Here are some points, each followed by its number:
(-0.9 1.4 0.6 -1.1 0.2 0.0 -1.1 0.5 -0.5 0.0 0.4 -0.6 0.6 0.3 0.8 -0.2 -0.5 -0.2 0.0 -0.4 0.5 0.3 0.4 -0.6 0.3 0.0 0.2 0.2 0.7 0.6 -1.1) 0
(-0.5 3.0 0.1 1.2 -1.2 0.6 4.1 0.2 0.8 -0.5 0.4 1.1 2.2 -0.5 -1.7 0.4 4.0 1.3 0.8 -0.2 0.7 2.3 3.8 -0.5 -0.6 1.2 -1.5 3.8 2.1 -0.7 -0.8) 1
(-1.2 0.8 0.7 -0.3 0.2 -0.7 -1.0 0.5 -0.2 0.7 0.2 0.1 -0.4 -0.3 1.6 0.3 -0.5 0.4 0.2 0.0 -0.2 1.0 0.5 0.3 1.1 0.6 0.7 0.3 -0.1 0.4 -0.5) 2
(-0.8 1.1 0.8 -0.8 0.0 -0.7 -0.8 0.8 -0.4 0.3 0.6 0.0 0.1 -0.1 0.3 -0.4 -0.2 -0.4 0.0 0.3 -0.2 -0.1 0.6 -0.3 0.3 -0.1 0.3 0.1 -0.4 0.4 -1.4) 3
(-0.3 0.8 0.3 -0.8 0.9 0.5 -0.5 -0.1 -0.9 0.3 0.6 -0.2 0.4 0.2 2.1 -0.1 -0.6 0.0 -0.3 -0.1 -0.1 -0.7 0.1 -0.6 1.0 0.0 0.4 0.2 -0.2 1.1 0.0) 4
(1.1 1.2 0.1 0.4 0.8 -2.1 -1.2 -0.9 0.6 -0.1 0.1 0.5 0.2 0.6 -0.1 -0.2 -0.4 1.2 0.2 0.1 -0.1 -0.2 0.9 -1.1 0.1 -1.2 0.1 0.3 0.8 -1.2 1.6) 5
(-0.9 -1.0 0.2 -0.3 -0.7 0.6 -0.6 1.1 0.2 0.9 0.0 -1.8 0.6 -1.2 -0.9 -0.2 -0.5 -0.1 -1.5 0.5 0.6 -0.3 -0.8 0.7 -0.4 0.3 -0.1 0.4 0.6 0.6 -1.0) 6
(-0.9 0.1 0.1 -0.1 0.4 0.1 -0.1 -0.5 0.8 1.5 0.4 0.3 -0.6 -0.5 -0.3 0.5 0.9 -0.8 0.4 0.7 0.5 0.9 -0.4 -0.4 0.1 0.6 -0.3 -0.7 -0.4 -0.3 -1.1) 7
(1.0 0.0 -0.3 0.5 -0.8 -0.5 -0.2 -0.8 0.5 0.0 -1.5 -1.5 1.0 -0.8 -1.7 0.1 -1.0 0.4 -2.0 -0.6 -0.2 0.6 0.0 0.4 -0.8 -0.2 -0.4 0.8 0.5 -1.3 0.2) 8
(-0.4 0.8 0.8 0.1 0.0 -1.8 -0.5 0.8 0.4 0.1 1.2 -0.1 0.2 -0.2 0.5 0.0 -0.7 -0.3 0.3 0.6 -1.0 0.6 0.5 0.3 0.5 -0.4 0.7 -0.3 -0.4 0.8 -0.5) 9
(0.2 1.1 0.2 -1.3 1.2 0.6 -0.3 0.3 -0.1 0.0 -0.1 0.5 -0.2 -0.2 2.2 0.2 0.5 -0.3 0.1 0.2 -0.9 -0.9 1.0 -0.7 -0.7 -1.2 -1.3 0.6 0.5 1.3 -0.1) 10
(0.7 -2.0 -1.5 0.6 -0.1 0.0 -0.1 -1.7 0.4 -2.1 -2.1 -1.8 1.7 -1.2 -2.0 0.1 0.2 1.2 -2.4 -1.9 1.6 -1.1 -1.3 -0.7 1.4 1.5 1.0 -0.6 1.8 -1.8 0.2) 11
(-0.9 0.3 0.5 -0.8 1.2 -1.5 -0.7 0.0 -0.7 -1.2 -0.2 0.4 -0.6 0.3 -0.6 0.4 -0.4 1.1 0.5 -0.6 0.4 -0.9 0.7 0.3 1.2 0.7 1.3 0.1 0.2 -1.4 -0.3) 12
(1.0 -0.3 -2.0 0.5 -0.8 -1.0 -0.2 -2.2 0.1 -1.6 -2.2 -1.1 0.8 -1.6 -1.7 -0.3 -0.9 1.3 -1.5 -1.1 0.8 -0.2 0.4 0.5 -0.4 0.4 -0.4 0.7 -0.1 -0.7 0.7) 13
(-0.1 -0.7 -0.1 1.3 -1.7 0.6 -0.4 0.2 1.2 1.1 0.3 0.4 0.7 -0.3 -1.2 -0.3 -0.3 -0.8 -0.7 0.8 -0.4 1.3 0.3 0.0 -0.6 0.4 -0.4 1.0 0.7 -0.7 -0.2) 14
(0.0 -5.3 1.4 -2.6 -0.7 1.8 3.9 0.8 -2.9 -2.7 0.7 4.5 -4.9 4.1 -1.8 2.2 3.9 2.0 4.1 -2.5 -0.6 -2.9 -4.6 3.2 2.8 -0.6 1.9 -4.3 -5.3 -1.6 -0.5) 15
(-0.6 0.5 0.3 -0.9 0.5 -0.2 -0.4 1.0 -0.8 0.8 1.0 -0.4 -0.1 -0.2 0.2 0.5 -0.1 0.0 0.3 0.2 0.4 -0.1 0.7 0.7 0.6 0.1 0.5 -0.3 0.1 -1.1 -0.4) 16
(0.4 -0.4 -0.1 0.4 -1.6 1.7 0.1 -0.3 0.1 0.5 0.0 -1.2 1.0 -0.9 -0.7 -0.5 -1.1 -0.2 -1.1 0.7 1.1 0.9 0.0 0.4 -0.1 1.4 -0.5 0.6 1.2 -0.2 0.1) 17
(-0.5 -0.4 0.2 1.3 -1.2 1.0 -0.5 -0.3 0.4 -0.8 -0.3 -0.7 0.0 -0.6 -0.3 -0.1 -0.9 -1.2 -1.4 -0.2 0.8 0.4 0.0 1.0 0.2 0.6 -0.2 0.2 -0.4 0.5 -1.2) 18
(-0.5 0.2 -0.7 1.1 0.7 0.8 -0.4 -0.8 0.8 -0.8 -0.4 0.5 -1.0 0.7 1.9 1.2 -0.2 -0.7 0.9 -0.6 1.0 1.2 -0.8 1.3 1.1 0.4 0.6 -0.9 -1.1 1.3 0.0) 19
(-0.2 0.4 -0.5 -0.4 -0.2 -0.1 -0.6 -1.0 -0.2 0.2 -0.4 -0.4 0.3 -0.5 0.6 -0.6 0.1 -1.4 0.3 -0.2 0.7 1.0 -0.2 0.0 0.8 1.2 1.1 -0.7 0.1 -0.3 0.3) 20
(2.6 1.0 -0.2 1.4 0.1 -2.5 0.3 -0.3 2.3 0.7 -0.4 1.6 0.4 3.4 0.9 -3.2 0.3 0.2 1.5 0.0 -2.1 0.6 1.2 -1.0 -0.4 -2.5 -0.3 0.5 0.8 -0.6 2.5) 21
(0.7 0.8 -0.5 -0.7 0.0 1.2 -1.0 -0.2 -0.6 0.2 0.1 0.1 0.8 0.5 0.1 0.5 -0.7 -0.1 -0.4 0.1 -0.4 -0.1 0.7 0.6 0.2 -0.1 1.2 0.0 -0.1 0.1 0.7) 22
(0.4 -0.4 -0.3 -0.4 -0.6 1.4 0.3 -0.4 -0.2 0.3 -0.1 -0.4 0.3 -0.6 0.2 0.6 0.5 0.1 -0.6 0.8 -0.5 -1.4 0.6 -0.8 -1.2 -0.5 -2.0 0.6 0.2 1.0 -0.5) 23
(-0.1 1.0 0.1 -0.9 0.6 -0.2 0.1 0.5 -1.5 -0.1 0.0 0.4 0.3 -0.1 1.2 0.7 0.2 -0.1 1.0 -0.2 -1.1 -1.1 0.7 -0.2 -0.5 -1.6 -0.2 0.4 -0.4 0.5 -0.5) 24
(0.1 -0.9 -0.5 0.5 -0.9 0.8 0.9 -0.4 0.5 -1.2 -0.7 -1.4 0.2 -1.4 0.2 -0.1 -0.3 -1.3 -1.7 -0.3 1.2 0.9 -1.5 0.6 1.4 1.4 0.5 0.1 0.5 0.9 0.0) 25
(-0.7 0.6 -0.3 0.5 1.4 0.3 -0.5 -0.6 1.0 -1.8 -0.4 0.0 -1.4 0.3 2.0 0.3 0.2 -1.4 0.5 -2.5 0.5 0.9 0.2 1.6 1.0 0.1 1.1 -0.4 -1.4 1.1 -0.3) 26
Which three points above are nearest to each new point by angle, seen from the average point of the numbered points? Their numbers follow each, nearest first.
(0.0 0.5 -0.3 -0.9 0.3 0.3 -0.3 -0.2 0.5 -0.1 -0.1 -0.4 0.2 -0.1 1.4 -0.1 -0.8 -0.9 0.1 0.0 0.3 0.1 0.8 -0.2 0.7 0.1 0.5 -0.1 0.4 0.2 -0.2) 4 0 20
(-0.3 -1.0 -0.1 -0.1 -1.3 1.3 -0.3 0.3 -0.3 0.0 -0.4 -1.0 0.8 -1.6 -1.1 0.1 -0.7 0.3 -1.6 1.3 -0.2 -0.2 -0.2 0.2 0.1 0.5 -0.2 0.4 0.6 0.3 -0.6) 6 17 18
(0.0 0.5 0.7 0.4 1.1 -0.6 0.8 0.3 0.6 1.5 0.9 1.1 -0.5 -0.2 -0.5 -0.1 1.1 -0.4 1.1 0.7 0.0 1.5 0.2 -1.2 -1.1 -0.9 -1.5 -1.0 -0.4 -0.9 -1.0) 7 21 3
(0.5 0.6 1.6 -1.2 1.0 0.8 1.6 0.9 -1.4 0.6 1.8 2.4 -0.9 1.3 1.5 3.8 1.0 0.7 2.8 0.8 -3.0 -1.4 -0.2 -1.9 -1.0 -2.7 -0.7 -0.3 -1.3 1.2 0.9) 24 10 15
(-0.5 1.1 0.5 1.7 0.4 -1.4 1.1 0.5 1.6 0.3 1.0 2.3 0.1 2.2 0.6 -2.1 2.0 0.7 2.3 -0.1 -0.6 1.4 0.9 -0.5 -0.1 -1.0 0.5 0.0 0.6 -0.2 0.1) 21 1 5
(1.4 -1.3 1.2 2.1 -0.8 -0.6 0.0 1.2 2.0 2.0 1.1 0.4 -0.6 0.5 -2.2 -1.4 -0.5 -1.2 0.0 2.1 -0.5 0.7 -0.9 -2.1 -1.5 -0.8 -1.3 0.1 -0.4 -0.9 0.4) 14 21 7
(-0.1 -1.5 0.2 -0.3 -1.2 0.6 1.1 -0.2 -0.6 0.9 -0.2 0.5 0.4 -0.5 -0.4 0.2 0.5 0.7 -0.5 1.8 0.9 -1.2 -1.0 -0.6 -0.7 0.8 -1.0 0.2 0.0 0.5 -0.8) 23 6 17
(-0.7 -0.3 0.0 -0.6 -1.3 -0.6 -0.3 0.2 -1.1 -0.2 -0.2 -1.3 0.8 0.0 -1.5 -0.3 -0.8 0.4 -1.1 0.0 0.7 -0.5 -0.5 1.1 -0.1 1.0 -0.1 1.3 0.2 -0.9 -0.3) 6 8 17
(0.9 1.3 -0.3 -1.3 0.5 1.0 -0.9 -0.2 -0.5 0.3 -0.3 0.3 0.4 0.4 0.6 1.0 -0.2 -0.5 -0.2 0.2 0.1 0.3 0.8 0.1 0.6 0.3 0.7 0.1 0.2 0.4 1.7) 22 4 10
(-0.9 1.7 0.3 0.5 0.7 -0.7 0.0 0.6 1.1 -0.3 0.6 0.3 0.5 -0.8 -0.3 -0.1 0.0 1.3 0.2 -0.2 0.4 0.6 1.1 -1.0 0.0 0.0 -0.2 0.3 -0.2 -0.6 -1.1) 1 3 9
(-0.3 -0.5 -0.4 -1.1 -0.3 0.8 0.4 -0.3 -1.4 -0.8 0.3 0.2 -0.6 0.1 -2.6 -0.5 -0.6 0.9 -0.6 -0.5 1.3 -0.9 -0.6 1.6 0.9 0.9 0.8 -0.2 -0.1 -0.9 -0.5) 15 12 11
(-1.1 -0.2 1.5 0.9 -0.2 -1.0 0.0 1.5 0.8 0.5 0.8 1.4 -1.8 1.4 0.9 -0.9 0.4 -1.1 1.5 -0.1 -0.7 1.2 0.3 0.0 0.5 -0.9 0.9 -0.9 -1.0 0.6 -0.4) 9 2 3
(-0.3 0.8 0.4 -2.2 0.0 -0.1 -0.4 0.8 -1.2 -0.2 1.1 1.5 -0.9 2.0 0.3 1.5 0.2 0.6 2.0 -0.5 -0.6 -1.2 -0.2 1.1 0.8 -1.2 1.0 -0.7 -1.2 -0.3 0.4) 15 24 16
(0.8 0.9 0.1 1.3 -0.3 -2.5 -0.8 0.3 1.0 0.6 0.5 0.2 0.8 0.4 0.5 -1.0 -0.1 0.5 1.0 0.5 -1.2 0.8 1.0 -0.3 0.0 -1.1 0.0 0.2 0.5 -0.1 0.4) 21 5 9
(-0.9 -0.7 0.1 2.0 -1.1 0.3 2.9 -0.1 1.2 0.4 -0.1 2.3 0.3 1.1 -2.1 0.7 2.1 -0.2 1.5 1.1 1.0 1.9 -0.7 -1.2 -1.8 0.9 -1.8 0.4 0.7 -0.5 -0.7) 1 14 7
(3.7 1.1 -1.1 -1.1 5.1 2.5 0.5 -1.2 -1.2 -1.0 -0.7 0.8 0.4 0.6 3.1 3.7 0.8 -0.9 1.5 -0.8 -3.3 -1.6 1.2 -3.7 -2.8 -3.5 -2.9 -0.1 0.9 2.7 4.3) 10 24 23
(1.1 1.2 1.0 1.3 0.3 -2.5 -0.5 1.6 1.6 0.5 1.0 1.2 -0.8 0.9 1.5 -1.6 0.3 0.2 0.7 0.1 -1.1 0.4 0.5 0.7 0.3 -1.6 0.4 0.3 0.5 0.3 1.3) 21 9 5
(0.2 -4.8 -2.1 -0.4 1.4 -0.3 2.8 -2.6 -1.5 -4.3 -2.5 0.8 -2.5 -0.2 -2.9 -2.5 3.1 1.8 0.6 -3.8 2.7 -2.3 -4.5 2.6 3.5 3.8 3.3 -3.7 -1.4 -2.3 0.3) 15 11 12
(-1.3 1.1 0.8 0.7 0.7 -0.3 -0.5 -0.1 1.1 -0.4 0.6 -0.1 -1.0 0.6 1.5 0.4 -0.5 -0.6 0.4 -0.4 -0.1 0.5 0.1 1.1 0.7 0.2 0.9 0.4 -0.5 1.4 -1.3) 26 19 2
(-0.3 -1.9 0.8 -1.3 -1.0 1.6 0.8 0.9 -1.3 0.1 0.2 0.2 -1.4 0.0 -1.2 0.5 0.9 1.2 0.2 0.2 -0.2 -1.2 -1.3 0.0 0.2 -0.8 -0.6 -0.7 -0.7 -0.2 0.3) 15 23 6
(0.8 -0.5 1.0 2.3 -1.2 -0.4 0.3 0.6 2.2 0.0 0.9 0.4 -0.2 3.1 -0.8 -2.2 -0.2 -0.7 0.1 1.0 -0.5 1.5 -0.9 1.2 0.2 -0.7 0.3 0.2 -0.6 0.0 0.2) 21 14 9
